[[-44.2 -19.5 -44.9  -1.0  11.6 -39.6  -7.8 -16.1]
 [-43.6   3.0 -18.0  48.9 -17.6  11.1  -3.0   9.9]
 [-25.6  28.6  16.6  42.0  25.3  39.7 -43.5  37.3]]
|
[[-16.1 -44.2 -19.5 -44.9  -1.0  11.6 -39.6  -7.8]
 [  9.9 -43.6   3.0 -18.0  48.9 -17.6  11.1  -3.0]
 [ 37.3 -25.6  28.6  16.6  42.0  25.3  39.7 -43.5]]

[[ 31.0   8.0  46.1]
 [-46.0 -26.9  25.6]
 [-19.8  39.3  10.6]
 [ 25.5 -19.0  -6.3]
 [ 11.9  -6.2 -42.3]
 [ 29.3  24.8  -9.1]
 [ 41.3 -26.1  35.8]]
|
[[ 46.1  31.0   8.0]
 [ 25.6 -46.0 -26.9]
 [ 10.6 -19.8  39.3]
 [ -6.3  25.5 -19.0]
 [-42.3  11.9  -6.2]
 [ -9.1  29.3  24.8]
 [ 35.8  41.3 -26.1]]

[[-46.8  22.4 -25.3   8.5 -24.3  38.4  15.8   5.1   1.2  36.9]
 [-22.5 -28.9  14.0  -5.7 -11.2  26.1  -6.6   4.4   6.8  26.1]
 [ 16.3  31.1 -16.8   1.0   3.6 -19.0   7.3   0.9 -20.6 -27.3]
 [-40.0 -12.5 -20.4 -17.5 -18.9  48.5  23.3   6.9 -21.0  29.7]
 [ 43.6  -3.0  13.1  26.1  36.5 -48.4  -4.9 -24.3  51.6  -7.8]
 [-46.4 -16.6 -12.5  -6.4 -18.5  51.0  17.2   3.0   0.5  45.3]
 [-10.3 -19.6  -9.7 -11.1   7.7  19.3  18.4  -6.3  -1.2  15.8]]
|
[[ 36.9 -46.8  22.4 -25.3   8.5 -24.3  38.4  15.8   5.1   1.2]
 [ 26.1 -22.5 -28.9  14.0  -5.7 -11.2  26.1  -6.6   4.4   6.8]
 [-27.3  16.3  31.1 -16.8   1.0   3.6 -19.0   7.3   0.9 -20.6]
 [ 29.7 -40.0 -12.5 -20.4 -17.5 -18.9  48.5  23.3   6.9 -21.0]
 [ -7.8  43.6  -3.0  13.1  26.1  36.5 -48.4  -4.9 -24.3  51.6]
 [ 45.3 -46.4 -16.6 -12.5  -6.4 -18.5  51.0  17.2   3.0   0.5]
 [ 15.8 -10.3 -19.6  -9.7 -11.1   7.7  19.3  18.4  -6.3  -1.2]]

[[ 16.1  -3.1   0.1 -39.7]
 [-40.2  -6.4  26.4  35.4]
 [-25.4  34.0 -11.4 -50.1]
 [ 26.3  52.3  16.6 -46.2]
 [  9.7  41.3  -2.7  36.2]
 [-46.5 -53.2 -47.8 -46.5]
 [-10.3 -15.4 -40.6  25.0]
 [-31.8   3.8  17.4  29.0]]
|
[[-39.7  16.1  -3.1   0.1]
 [ 35.4 -40.2  -6.4  26.4]
 [-50.1 -25.4  34.0 -11.4]
 [-46.2  26.3  52.3  16.6]
 [ 36.2   9.7  41.3  -2.7]
 [-46.5 -46.5 -53.2 -47.8]
 [ 25.0 -10.3 -15.4 -40.6]
 [ 29.0 -31.8   3.8  17.4]]

[[ 16.0   6.7 -25.7]
 [ 13.7  18.8 -18.6]
 [ 14.1  11.1 -25.8]
 [  0.4  52.7 -24.2]
 [ 13.0  17.3 -29.3]]
|
[[-25.7  16.0   6.7]
 [-18.6  13.7  18.8]
 [-25.8  14.1  11.1]
 [-24.2   0.4  52.7]
 [-29.3  13.0  17.3]]

[[-28.7   5.4  10.1  24.4 -30.4 -39.6  22.0]
 [-16.9  42.7  32.3  20.8  10.9   1.2 -10.7]
 [ 29.4   8.6  -4.9  -0.4  18.7   4.2  -4.4]
 [ 38.6 -18.0 -23.8   2.4   1.0 -22.9  18.3]]
|
[[ 22.0 -28.7   5.4  10.1  24.4 -30.4 -39.6]
 [-10.7 -16.9  42.7  32.3  20.8  10.9   1.2]
 [ -4.4  29.4   8.6  -4.9  -0.4  18.7   4.2]
 [ 18.3  38.6 -18.0 -23.8   2.4   1.0 -22.9]]
